In the data rows, 128 means zero.
Here are some points:
[128  90 132 106  78  98  88 122 114 154  88  78 100 127 178 146 130 196
 104 131 160 143 133 123 164 144 193 142 125 181 111  86]
[150 175 115 181 131 115 158  88 113 122 166 146 160  72 121 119 106 114
 160 109  82 110 170 123 125 120 118  70 180 101 159 120]
[136 141 151 139 155 170 131 148 166 102 134 144 122 146  77 137 139  76
 119 139 107 123 130 143  86 133  74 131 132  87 116 164]
[152 130 111 141  95  98  89 180 103 159 112  94  93 176 140 123 163 106
  83 163 122 162 147 159 152 141 122 152 145 104  83  96]
[169 131 106 139  98 103 109  89 105 147 124 102 120 101 150 103 164 162
 114  89 144 152 158 172 147  97 156 122 146 160 117 100]
[103 105 148 102 167 148 173 153 144 101 112 177 123 133 108 159  94 109
 156 168 111  95 104  99 106 169 108 118 103 109 137 155]
[165 143 115 153 143 119 165 100 114 100 144 157 154 101 100 116 130 105
 167 103  99 111 171 149  96 111 105 100 165 101 164 130]
[ 95 132 116 125 147 110 171 187 106  82 136 166 139 176 116 136  75 117
 161 179 128  72 103  86 101 159 120 152 114 116 147 125]
[ 88 149  51 147 138  76 109 110  47 195 143 128 128 101 244  75 102 190
 101 115 129 149 115  78 230 101 226 108 137 156 109 117]
[181 139  58 157 192 154  97  98  92 219 109 148  71  98 138  56 201  90
  60  86  98 222 186 180 188  70  96  94 176 100  50 199]
[144 153 109 150 104 115 111 102 115 148 148 105 139 114 147  99 155 140
 119  93 125 152 139 152 147  92 146 121 142 131 128 109]
[ 96 115 154 109 131 153 109 154 157 127 112 120 104 155 139 148 112 142
 100 149 143 119  94 104 134 145 142 149  99 141  98 142]
[165 154  99 158  84  80 118 111  90  97 149 101 142 125 140 102 131 175
 128 102 156 106 164 154 113 101 165 140 161 170 135  77]
[153 113 102  98  73  98  57 165 103 103 136  52 144 202 100  96 137 177
  91 128 247 120 137 150  94 103 128 234 109 226 127  91]
[171 115 137 134 168 139 179  92 138 119 103 183 106  86 117 130 149 100
 155 102  78 130 166 165 117 116 112  79 152  86 126 150]
[ 89 234 110 202 143 141 109 149 124  98 239 122 208 140  99 111  57  74
 124 147 106  76 127  61 106 129  84 127 164  83 162 151]
[157 112  72 126  90  31 111 210  35 119 102 106 100 189 151 127 111 155
 110 212 162 104 157 136 138 181 156 173 142 156 105  58]
[109 120 140 101 138 142 161 143 145  60 144 149 161 167  82 128  92 137
 167 123 176  71 100 108  65 118 108 179  95 161 167 136]
[136  95 140 101 152 167  79 170 155 155  80 121  58 176 124 136 160 111
  48 156 147 161 117 152 141 143 112 168 105 124  42 167]
[138 133  91 144 154  99 142  89  85 233 120 154 112  77 194 103 163  90
 128 104  54 204 146 138 229 109 143  65 149  58 116 131]
[156 160 101 170 137 123 132 101 111 135 146 137 134 106 136  94 143 113
 126  94 101 137 164 149 137  92 127 104 170 103 127 132]
[186 159  83 154 121 136 152  77 113 111 166 121 173  76  76  71 163 122
 184  77 122 138 176 180  88  74  90  90 160 140 185 134]
[106  72 156  92 117 130  98 149 141  99  72 104  89 145 138 167 104 197
 102 163 184 102 116 103 108 171 173 161 113 198 103 125]
[113 120 134 117 102 120  98 153 130 152 114 100 105 155 150 135 139 145
  96 145 145 147 107 126 152 137 148 151 110 143  98 109]
[113 159 119 133  57  82  47 176  99 156 167  44 151 188 124 137 153 130
  74 163 178 161  98 137 140 151 120 192 106 152 116  70]
[135 175 116 158 121 119 135  87 117 144 193 121 200  88  88 109 153  98
 163  91  97 161 139 140 111  99  89  92 147 100 189 121]
[129 112 140 118  99 119 105 137 133 134 104 101 100 140 153 140 135 161
 104 136 146 132 123 134 142 137 160 142 120 154 101 105]
[152 124  75 129  96 104  86 130  88 194 120  83 121 139 153  78 187 126
 105 116 145 195 136 172 178  95 132 146 130 134 119 108]
[127 103 131 114 116 121 104 159 126 125  91 113  83 156 156 138 114 164
  91 156 155 114 127 122 142 147 163 154 123 160  83 118]
[163 113 105 124  83  77 102 108  86 168 116  90 130 102 170 120 168 162
 121 118 118 168 153 167 168 124 170 105 140 140 134  78]
[137 147 125 150 151 135 162 122 130 109 139 161 136 118 106 121 124  99
 152 121  99 115 142 132 107 120 104 108 147  96 140 141]
[ 69 132 155 124 174 178 161 162 169 132 141 166 145 134  91 151  79  74
 155 170  83 117 102  56 116 161  79 103 120  75 149 178]
[113 121 195 108  94 183  22 159 199 155 122  44 105 165 130 184 136 106
  38 161 147 151 103 122 145 171 114 165 100 120  73 146]
[132 127 139 124 156 158 163  86 154 110 131 161 137  91 120 117 134 134
 158  87 110 121 124 138 110  97 132  99 121 124 147 155]
[128 118 151 125 121 127 142 165 141  78 111 134 114 161  95 156 108 127
 138 163 142  89 129 122  80 159 113 152 129 134 126 118]
[146 121 112 141  84 120  51 104 123 183 114  57 111 125 143  90 182 174
  77  82 168 197 156 156 158  75 150 144 159 184 103 106]
16 more points follow, each with its number after it:
[101  98 176  95 138 167 110 144 176 106 103 122 107 154 106 165 107 144
 105 142 164 108  99 104 103 151 122 162  97 159 107 153] 0
[116 189  85 172  88  96  91 128  93 146 186  87 162 147 161  79 124 148
 104 102 148 133 125 118 158  84 156 153 146 145 130  93] 1
[154 139 166 154 145 152 141 135 162  71 123 146 114 120  98 162 105 103
 128 146  93  80 164 133  81 154 107 103 164  95 116 145] 2
[155 131 104 129  98  95 121 108 101 160 136 109 138 120 141 101 172 136
 130  98 130 169 142 167 149  96 137 127 132 133 136  93] 3
[136 122 152 118 140 142 169  89 151 130 130 156 143  78 135 140 142 113
 169 104  74 134 125 144 132 122 130  71 119  90 159 135] 4
[111 104 155 100  95 133  82 148 149 133 111  85 113 156 146 151 124 164
  90 142 166 129 105 119 138 144 155 162 101 168 103 112] 5
[ 54 115 138 105 114 169  69 175 157 139 113  78 105 166 149 141 104 156
  83 181 179 127  64  74 147 165 148 171  87 172  97 153] 6
[172  70 185  98 119 145  84 141 166 102  57 105  55 127 146 194 120 164
  67 166 132 100 165 151 121 188 164 125 134 148  59 129] 7
[184 150 103 168 165 121 135 145 104 149 134 157 124 122 107 116 158  33
 121 149  46 153 187 171 136 137  68  85 180  24 120 148] 8
[138 158 121 151 122 125 136 100 126 137 159 128 154 103 124 112 152 112
 142  99 102 146 133 147 130 103 119 103 139 105 148 121] 9
[176 135  99 148 111  82 143  95  86 144 136 130 146  93 126 111 170 119
 150 105 101 159 174 175 132 113 124  96 164 110 151  92] 10
[ 81 152 153 122 113 135 128 162 147  91 169 117 169 165  98 152 101 120
 142 154 146  98  78  95  90 150 109 159  92 132 157 121] 11
[ 58 113 142 101 173 164 133 141 152 141 113 160 107 139 181 136  83 153
 110 137 124 109  64  67 169 135 173 130  82 132 102 173] 12
[155 153  61 182  87  77 119 120  58 176 136  93 138  98 170  89 159 113
 142 132  84 172 181 148 174 121 149  85 197  90 146  90] 13
[242 124 151 145 115 135 124  79 148  88 125 113 141  83  62 140 175  79
 143  94 112 126 224 220  68 118  65 101 183 101 152 123] 14
[149 123  42 144 133  51 160 117  36 141 106 162 103 133 181  64 114 182
 139 106 168 119 160 128 166  90 185 153 157 176 117  88] 15
Which of these numbered points is nearest to each point below, ignoring the 3 directions in which the first points spread most? Its number follows each.
[133  67  92  39  68  78 124  72  79 185 130  79 180  76 196 104 185 202
 169  90 168 188  96 164 190 104 198 115  56 198 190  77] > 4
[189 155  83 175 113  99 122  91  91 137 138 121 128  77 143  89 143 146
 121 106 105 136 202 162 140 103 147  82 194 131 122 105] > 2
[127 164 153 169 127 118 151 159 133  97 152 144 142 133 103 171  94  69
 145 175  74  90 146 109 105 179  88 102 162  62 139 116] > 13
[ 98 116 160 106 131 147 137 144 157 108 124 134 129 141 120 155 111 134
 136 146 132 109  93 107 111 149 130 136  96 133 133 135] > 5
[ 94  59 177  41 136 149 157 118 166 127  93 147 129 114 160 175 117 157
 160 136 129 117  64 114 145 159 164 119  44 143 153 136] > 4
[122  85 121  91 128 115 140 141 118 155  83 139  90 135 170 126 146 156
 127 140 124 150 107 137 163 133 169 126  98 136 107 118] > 4
[140  72 186  64  78 141  67 191 164 135  97  58 110 201  47 192 167  89
  88 184 201 168 120 153  84 185  46 211  88 155 104 113] > 14
[ 94 113 105 108  85 118  76 152 109 197 107  69 102 158 167 119 152 152
  93 148 172 186  88 116 186 137 153 168  95 162 101 108] > 11
[141  77 175 102  90 100  99 204 129 139  64  94  67 158 153 220  98 104
  96 241 107 114 151 112 156 246 130 126 132  97  81  91] > 13
[142 161 122 170  90 118  55 159 123 140 133  72  94 179 130 119 136 132
  49 135 169 137 149 138 138 121 126 182 162 149  62 105] > 1
[ 83 108 134 104 120 111 151 155 122 121 112 139 120 150 162 141  92 164
 147 152 140 103  87  86 143 147 170 142  95 150 134 109] > 12
[105 168  92 142 135 116 148  94 104 171 176 144 168 106 154  80 150 121
 149  81 107 166  98 127 167  76 138 109 114 110 155 125] > 11
[111 150 133 144 165 165 149  99 154 137 145 159 136  97 140 112 125 111
 138  97  83 132 115 117 141 100 130  89 129  91 133 167] > 5
[143 116 166 119 137 143 154 138 156 100 115 148 122 120  94 168 139  95
 148 153  90 119 131 148  92 163  97 102 123  90 134 134] > 10
Now 16 new points, numbered from 0 again:
[ 96  93 180  78 119 156 122 156 170 107 109 114 127 139 105 188 106 135
 135 179 146 106  80 105 105 191 116 139  71 148 138 136] 0
[136 182 104 191 174 123 151 164 104  74 161 174 137 160  69 121  89  70
 127 157 114  78 162 110  71 141  68 144 183  85 122 151] 1
[118 134 138 121 158 153 166 112 150 111 158 161 184 116  72 123 126  83
 180 109 109 125 118 121  89 112  71 115 119  98 191 155] 2
[145 168 101 166 116 108 123 106 106 168 165 121 153 105 136  98 155 100
 126 103  94 165 151 146 157  99 114 100 159  94 137 111] 3
[102 118 187 105 140 194 147 110 200  89 137 133 154  97  91 172  87 114
 164 138 120  87 105  94  89 159 101 106 102 122 165 167] 4
[ 97 113 170 113 149 154 150 132 164  94 117 152 124 125 122 169  87 133
 142 143 122  87 105  92 107 158 132 122 111 127 133 148] 5
[164 145 111 143 126 120 140  98 119 129 147 134 148 106 115 100 162 116
 143  91 111 146 154 168 118  92 116 110 146 113 145 121] 6
[114  59 171  82 151 163 138 167 162  66  67 136 105 154  87 179  92 147
 150 172 154  80 119 103  65 175 120 149 109 157 142 162] 7
[158 151 107 146  76  76 123 132  93 123 153  99 151 139 114 113 162 133
 139 123 140 144 146 166 112 116 124 141 143 138 147  68] 8
[160 126 139 135 102 135  87 118 144 143 112  92  97 128 130 126 175 140
  85 111 136 162 145 173 131 114 135 133 138 139  88 118] 9
[104  77 123  63 189 105 232 119  99  78 113 220 160 107 109 147  81 148
 226 140 134  77  95  94  88 153 133 114  73 149 202 143] 10
[121 142 108 163 193 150 184 115 121  99 128 193 139 106  96 111  98  84
 176 122  96  98 148 104  99 120  89 101 166  88 161 178] 11
[ 94 116 144 110 149 146 145 160 145 113 118 150 121 155 122 144 107 118
 136 155 126 110  93 101 117 148 122 141 101 117 127 147] 12
[155 136  82 150 122  95 121 117  84 161 120 126 110 128 154  88 160 135
 114 105 128 160 155 157 160  95 145 130 155 129 109 110] 13
[166 130  89 150 164 126 156  64 104 154 113 169 107  68 192  82 126 150
 132  68  88 129 172 145 181  76 180  76 165 114 114 147] 14
[100 146 156 145 122 123 138 158 140  73 138 133 130 146 119 165  73 142
 134 166 130  67 117  86  93 168 138 134 133 135 129 117] 15
The same question for these:
[153 138 145 153  56  64  79 147 101 115 121  70 106 138 156 174 113 174
  85 164 148 105 161 134 135 178 171 138 161 163  94  50] > 15
[151 132  84 118 156 143 143  71 116 159 145 151 149 106 136  57 180 127
 139  45 131 173 126 173 146  42 130 127 114 129 143 155] > 2
[156 142 103 150 115 104 129 108 104 134 132 125 125 113 146 100 147 145
 127 102 120 138 155 154 138  99 150 115 154 132 124 108] > 13
[155  92 107  97  91 103 103 131 106 142  96  94 103 145 151 112 155 174
 109 125 175 146 136 161 145 120 162 162 113 180 108  97] > 6
[158 161 148 173 154 141 138  91 142 133 139 153 119  64 140 152 131  91
 118 122  43 125 167 146 143 144 122  46 173  60 110 147] > 15
[107  85 167  98 160 160 191 126 159  78 100 168 143 113  58 180 117  99
 205 150 103 109 124 106  52 177  81 103 121 107 187 161] > 7
[171 214 120 235 145 158  76 115 140 144 176 106 130 111  94 103 122  43
  70 108  94 135 213 132 130  98  55 105 235  67  90 165] > 1
[140 171 104 176  89  83 116 144  93 138 153 104 135 137 140 116 136 121
 121 139 110 136 150 136 140 128 133 123 166 110 125  81] > 3
[153 133 144 115 110 147 112  27 157 188 154 104 163  51 161 109 175 138
 132  33 110 185 131 166 177  66 149  85 115 126 153 126] > 4
[130 135 131 126 162 158 158 108 149 155 138 162 137 111 114 110 163  73
 149  99  83 165 117 149 137  98  90 101 117  71 140 160] > 2
[161 174 154 165 120 131 135  96 144  27 184 124 185 101  61 155  88 128
 154 118 144  48 166 133  32 143  98 124 163 145 173 122] > 9
[151 117 106 129 101  93 118 135 100 141 108 112 105 141 151 111 150 154
 115 125 142 144 146 152 144 117 156 142 139 147 109  94] > 13
[109 140 162 137 147 162 133 141 166 128 132 141 122 126 110 155 129  87
 124 147  86 132 111 119 120 150  99 105 123  80 119 153] > 3
[146 169  71 173 112  84 118 150  74 128 152 120 129 161 129  78 142 130
 113 124 143 135 152 145 127  96 130 156 164 133 115  98] > 13
